In the rows, zero is written as 128.
Each named move below is a turn or a mirror, shown by a few rows before and after it. Which moves, in which order, take the first row of each later pair to the second? The first pair is answered.
Met:
[121 168 155 125 156 148 147  93] |-> [132 168 166 118 152 107 114 113]
[108 120  93 146  88  98  79 144] |-> [ 96 124  66 155  89 152 125 110]
[121 113 102 130 108 137 114 149] |-> [121 108 101 130 107 138 122 140]
[143 111 131 125 134 172 167 142] |-> [153 115 157 115 129 112 117 171]
pofi:
[132 139 146 129 145 150 145 118] |-> [141 141 161 121 146 128 130 133]
[128 151 117 153 119  96 125 101] |-> [128 152 115 147 126 102 127 102]
[118 111  62 146  82 110  97 140] |-> [101 118  59 155 100 157 141  97]
gop:
[127 128 108 159  62 100  94 129] |-> [141  97 102 153  75 149 117 163]
[151 107 146 113 132 123 112 171] |-> [148 120 156 126 154 155 151 139]
[118 138 119 128 117 113 122 111] |-> [129 121 108 119 112 124 120 134]
Lib:
[120 136 123 142 123 114 130  96] |-> [135 111 117 131 118 129 122 156]
[120 131  59 139 123 177 162  73] |-> [140  89  52 131 116 188 148 140]
[117 117 114 138 114 142 129 117] |-> [119 117 114 142 113 137 125 121]
[145  94 113 125 121 121 105 189] |-> [113 159 120 143 130  93 122  77]
Ralez:
[125 114  92 138 101 108  88 163] |-> [132 100  90 137 108 152 110 174]
[124 134 144 120 119 142 127 128] |-> [121 138 148 133 113 129 114 125]
[127 117 128 134 135 155 146 128] |-> [136 124 157 125 147 126 125 135]

Each pair is two moves apart.
[134 149 156 117 134  83  91 138] |-> [104 127  89 152 119 159 151 106]  pofi then Met
[152 132 177 112 154 129 129 146] |-> [119 149 113 142 131 145 155  79]  Ralez then Met
[153 117 132 109 133 178 172 160] |-> [155 108 121 107 107 132 120 189]  Met then pofi
[135  99 123 127 141 211 193 131] |-> [123 157 152 133 156 159 185  55]  gop then Ralez
[134 128 125 144 163 180 187 119] |-> [117 155 111 151 151 149 173  74]  gop then Ralez
[124 129  90 123 111 118 135 118] |-> [144 116 127 104 129 114 124 154]  Ralez then Met
[102 154 114 145 112  86 114  75] |-> [111 109  62 152  87 131 123 122]  gop then pofi
[143  70 121 109 115 127  82 209] |-> [115  97 106 140 143 214 181 112]  pofi then gop
[132 125 107 121 120 147 161 131] |-> [144 120 134 108 128 142 152 150]  Met then gop
[127 143 113 144 108  78  96 102] |-> [158  89 116 133 125 164 131 173]  Lib then gop
[142 121 100 127 110 133 113 154] |-> [152 134 156 113 143 138 127 145]  gop then Ralez
[167 104 196 114 170 166 158 169] |-> [161  64 137 121 122 135 105 214]  pofi then pofi
[147 112 175 106 159 172 153 158] |-> [110 145 137 135 150 170 180  84]  Ralez then Met
[142 106 122  96 109  97 113 177] |-> [148 130 163  88 134  85 120 155]  gop then Ralez
[159 106 115 148  92 140 144 189] |-> [166 128 158 136 131 160 183 163]  Ralez then gop
[ 92 171  97 150 107  57 106  53] |-> [117 154 151 138 167 178 201  67]  Ralez then pofi
[124 134  90 147 105 152 124 177] |-> [114 155  91 152  96 115 112 140]  Lib then gop
[158 109 146 120 136 112 113 169] |-> [130 112  87 146 118 154 154 115]  Ralez then Met
[130 101  76 145 108 195 161 154] |-> [163 127 166 110 132  95  85 184]  pofi then Met
[126 160 164 110 133 117  92 157] |-> [107 183 139 129 128 131 120 100]  Met then gop
[128 173 160 131 145 100 134  68] |-> [104 150  83 152 104 118 128  70]  pofi then Ralez
[105 148 111 141 126 115 128 100] |-> [126 137 133 121 132  93  97 147]  Ralez then Met
[ 95 156 117 127 136 147 160  53] |-> [ 90 147  83 137 105 119 130  66]  gop then Met
[170  66 145 108 118 120  53 219] |-> [123  60  54 153 102 212 130 155]  pofi then pofi
[149 124 158 105 137  89 103 150] |-> [152  99 133 110 125 117 111 179]  gop then pofi
[128 173 175 129 153  88 121  94] |-> [140 110 138 131 154 190 166 151]  Lib then Met
[124 147 133 119 137  89 123 113] |-> [128 151 139 118 150 113 147 103]  Met then pofi
[125  93  70 134 103 148 129 161] |-> [100 146  87 150 107  97 124  84]  Met then Lib
[135 134  97 106 101 104  66 125] |-> [140 109  80 111  99 141  79 150]  Ralez then Met
[ 94 174 118 148 128 122 145  63] |-> [118 145 132 130 109  61  75 137]  pofi then gop
[140 104 131 124 115 122 103 177] |-> [109 150 131 139 130 113 131  82]  Lib then Met
[135 129 164 131 137 124 143 139] |-> [115 135 137 143 125 128 148 104]  Ralez then Met
[126 108 100 130 144 200 176 122] |-> [123 148 133 125 165 172 177  74]  gop then Ralez
[138 144 183 106 156 102 118 111] |-> [122 154 153 117 136  83 108  91]  Met then gop
[117 125  80 139 122 190 173 100] |-> [136  85  74 121 102 157 123 182]  gop then Lib
[156 119 154 110 155 144 131 157] |-> [143 114 120 124 148 164 148 144]  pofi then Met
[145 131 155 145 131 124 125  96] |-> [155 122 155 137 140 144 132 114]  Lib then gop
[117 109  75 152 104 154 139 137] |-> [146 134 174 118 166 151 153 134]  pofi then Ralez
[113 133  86 139 103  94 102 120] |-> [146 101 117 115 132 145 123 184]  gop then Ralez
